The same turns and mirrors carry the whole set onto itself, and each row onto the other rows of its family. Which rows share a family with each named row? Give them in list order.
These 32 rows form 8 families of 4 rows each.
geris: [-11  12  -9   7  -3 -11  18  -4  -1  -3  -2 -11 -12 -10 -11 -12  -4 -10
   9   6   1   8   6   1   8   9  -4  -4]
fom: [ -8   6   3  -3 -10   5  -9   2   5  -6   5 -14   8  -7 -12  -7   0 -11
  15  -7  17  15   8   3   6   8  -9  -4]
seleb: [ -4  -1 -11  15 -10  -7   1  -8 -14   5   5 -16 -10 -17  -3  -6  -9   7
 -16   9  10  -9  -4  11   1   3   3  -5]
doren: [  4 -10   7  -1   6   2 -13 -13 -10   5   0  -3   3   3   3  -8 -12  -4
  -9  -8  -9   5 -21   2   2  -5   4   4]
Vore: [  0  -2 -12   7  -5  -8   0  17  -9  13   0  -6 -12   4  -4 -10  -6  -7
   9   4  29  17   2  -3  12   3   1   5]
suzoz: [ -8   6 -16  15   1 -13  20 -13 -12   3  -1 -10  -6 -12   1  -5  -9  -5
  -2  13  -6   8  -6   0   2   4  -5  -2]
dube: [  3  -8 -19  15   0  -8   0   8 -19  19   0  -5  -5   3   7  -4 -11  -2
  -2   9  22  16 -10  -6   5  -3   0   8]
babeg: [  4  -5  -3  13  -6  -1 -14  -6   1   0   6   3  21   2  19   2 -15   0
   9  -5   2   8  -6   1  -1  -8  -2  10]
mot: [ -6   8 -12  10  -7 -19   7   8  -1   3  -2 -13 -12  -7   6  12  -1   3
   4  -1  15  -2   5   7  14  12  -2   8]
pelu: [  2 -11  -8   9   2   7 -10   7 -19  18  -2   2   8   6   0 -10 -11  -5
   2   1  12  16 -14 -11   2  -6  -1   9]
kipef: [ -4   6 -15   9 -11 -14   4  -2   0  -2   9 -22  -5 -12   2   5  -3  -4
   4   7  26  14   6   8   8   9  -7  -5]
setan: [  2   1   4   5 -11   0 -14   4  11  -6   5   2  15   4   8  -5 -10  -5
  20 -11   8   9   5   3   5  -2  -2   7]
Lib: [ -8   0   7   3  -9  12 -13  -3  -8   0   1  -8   3 -12 -19 -20  -6   1
  -4  -5   2  -8   0   5   0   4   2  -5]
Fikap: [ -8 -11  11   1  -3  11 -13  11  -2   1   0  -3   1   8  -4 -14   3 -10
  17  -5   2   3   2  11   4   2 -11  -4]
sopi: [ -1  -4 -16  15  -2  -6  -1 -15 -14   5   8 -15  13 -12  12   9 -10   0
  -7   9  10  14 -12   2  -3  -1  -9  -1]
velag: [  7  -1 -13  18  -9 -17  -3  -4   2   1   9  -4   7  -1  24   8 -14   2
   5   4  13   8  -2   6   3  -4  -2   8]
luneb: [ -1 -15 -12  18  -1 -11   2   1 -14   9   5 -11 -10   2  18   4  -3   0
  -3  15   8   2  -9  15   1  -1 -10  -3]
tevud: [-10   2  -7   9   6   2   9 -15 -14   3  -4  -2   9  -9  -4 -10 -10  -7
   1   5 -17   8 -12  -7  -2   0  -6   0]
Leka: [  3   2   0  -2  -4 -18   1   0   4   0   3 -15 -26   1  -2  -7  -6  -7
  -2  -3  14   4  -1  13  14   7   6  -2]
lolu: [  0  -1  14 -10   0   1 -12   0   3  -2   0  -6  -8   5 -11 -16  -6 -10
   4 -15   1   6  -5   7  10   3   4   1]
Migus: [ -1  -4  -3   2  -2   7 -10  16  -9  13  -3   1   1   7 -10 -16  -6  -9
  13  -4  19  17  -1  -9   9   0   0   7]
gara: [ -8  -2   3   4   2   9 -13  -1 -10   5  -7   2  19  -3   2   5  -4   1
   4 -13  -9   0 -10  -5   3   3  -5  12]
Numar: [-10   7   5  -2  -6   0  -6  12   4  -2  -6  -4   1  -3  -9   0   2  -3
  15 -15   6   0   8   1  13  12  -4   8]
nidu: [  4   5  -5  11 -14 -15  -4   5  12  -5   8  -5   0   0  13   1  -9  -3
  16  -3  19   8  10   8  10   2  -1   6]
Milez: [ -4  -3 -14  16   0 -11   1  -5 -15   9  -3  -6   6  -7  16  17  -7   8
  -7   1   0  -2 -12   0   4   3  -4  12]
Tedaz: [ -7   5  -1   7 -14  -2  -2   1  -4  -1   4 -16 -13 -15 -16 -15  -5   2
  -4   1  14  -9   7  12   6   9   3  -8]
vanu: [-12   8   1   2   1   4   7  -6  -4  -3  -5  -4   3  -7 -16 -18  -5 -12
  12  -2 -11   9   0  -4   3   6  -6  -2]
soze: [ -5  -6  -2  11  -5   8  -9 -12 -18   5   3  -8   7 -14  -5 -11 -11   6
 -16   3  -2  -9 -11   5  -5  -1   2  -3]
zimo: [ -4 -19   2  11   4   9 -12  -2 -16   9   2  -1  10   6  11  -4  -4  -4
   2   3  -7   3 -15   8  -4  -6 -11   0]
Fipun: [ -5  -4   1   3  -1  13 -15 -11  -9   0   4  -7  26  -7  -2  -2  -6  -6
   4  -5   1  15  -9  -3  -4  -2 -10   0]
tobik: [ -5  -6  -2   8  -7 -10   2  13   0   2   4 -13 -19   4   3  -6   3  -7
  12   6  17   2   8  19  10   7 -10  -6]
Vaf: [  7  -7  -7   7   3 -17   0 -12 -10   8   4 -12 -15   0  12   1 -13  -1
 -15   4   3   4 -17   9   6  -1   5   2]

Same family as velag: babeg, setan, nidu
Same family as Lib: seleb, Tedaz, soze
Same family as doren: Leka, lolu, Vaf
Same family as luneb: Fikap, zimo, tobik
Same family as suzoz: geris, tevud, vanu
Same family as kipef: fom, sopi, Fipun

The same turns and mirrors carry the whole set onto itself, and each row onto the other rows of its family. Which rows share a family with each named row? Give them in list order.
These 32 rows form 4 families of 8 rows each.
Nuvi: [-2 -2  5 11 -2 -1 -6  3 14 22 10  2 -3 -1  1 12 -5]
manan: [ -1  -1   3  -1  25 -13  10   9  -7  -6   3   3  -9  -1 -11  -2  -5]
vep: [ -7 -11   8   4  22 -13   2   0   0  -5  11  10 -14   4  -1  -9   5]
sote: [  2   0   7  12 -11   4  -3   1  11  16  13  -1  -1  -3  -5  13  -9]
pip: [ -1   8  -4  12 -17  -5  -4  -1   7  -6  24  -2   3  -7  -4  11  -2]
seb: [ 1 15 -6 22 -5 -9 -4  5 12 12 15  4  3 -5  6 10 -2]
Firas: [ -3   4 -16  19  -8 -23  -7   7   4   6  14  -3  -7  -6   5   6   1]
Zekev: [  0  -8  13   2  14  -9  16   4 -11  -5   7   7  -4  -1 -15  -6  -3]
kas: [  2 -15  11   4   7   0   9  -8   2  -8   4   8  -5 -12 -11 -12  -5]
sakem: [ -4  -4   4   3  23 -14  14   7 -10   1   6  10  -5   1  -4 -10   2]
mupiv: [ 4  1 13 21 -4 -5 -6  2 12 10 10  2  1 -7 -4 16 -8]
gor: [  4   5  -1   5   0  -4  10  -3  -6 -19  21   3 -10   2 -11 -15   1]
Zafis: [-11  -8   6   9   5 -14 -12   2  14   6  15   5  -2  -4   7  16   2]
pagov: [  5   0  -6   5  -2   1  13  -7  -1 -14  11   4  -2 -10  -9 -18  -4]
Gad: [  1 -11  15   4   9  -4   6  -4  -4 -15  14   5 -13   1 -15  -6  -1]
diduv: [  4   8  -3  12 -14   2  -2   1  10  16  16  -2   1  -1  -1  10  -5]
pati: [ -8   9 -12  11  -4 -14  -7   4  11   3  22   2   1  -4  11   9   5]
tebe: [ -6 -11  -2  17   2 -23 -11   7   7  10   8   0 -10  -7   2  12  -1]
korug: [ -3   4 -10   4  13 -12   7   2  -2  -9  18   7 -12   6   2 -15   8]
Zevek: [  4   0   5   0  17 -10  12   6  -8 -13   6   0  -8  -1 -18  -2  -9]
Tonum: [-3 -8 14 11 -9 -6 -8 -2 11 -3 18  0 -1 -8 -6 18 -5]
pomog: [ -2   1 -15   4  11  -7   9  -3   1  -4   9   9  -3  -7   5 -20   2]
Lir: [ -2   4   5  20   4 -11  -7   5  13  17  10   5   0  -4   6  14  -3]
Farot: [ -5 -13   2   3  20  -9   5  -4   5  -1   2  11  -7  -8   2 -14   0]
voke: [  0 -13   9  18 -10 -15  -8   3   4   1   9  -4  -8 -11 -12  14  -7]
gage: [  0   6  -8  -1  23 -15  11  10  -8  -7   6   2  -9   1  -8  -5  -4]
pado: [  3   1  -8  19 -19 -13  -3   3   2  -4  17  -7  -5  -9  -9   8  -5]
lafik: [  6  11   2  21 -13  -3  -1   2   9   5  15   1   4  -6  -5  13  -8]
lun: [  4   9  -5  -1  14 -10  14   7  -9 -13   8  -1  -7   0 -14  -6  -6]
Mafe: [-2  7 -5 12 -5 -3 -4  4 12 22 13  1 -2  0  5  9 -3]
tudo: [  0   6  -6   3  14 -13  18   7 -13  -3  12   7  -2   2  -4 -14   2]
gul: [  4   3   3   3   6  -8  20   4 -14  -9  12   4  -1  -1 -15 -10  -3]

Same family as Gad: vep, pip, gor, Zafis, pati, korug, Tonum
Same family as tudo: seb, Zekev, sakem, mupiv, Lir, lafik, gul
Same family as Zevek: Nuvi, manan, sote, diduv, gage, lun, Mafe

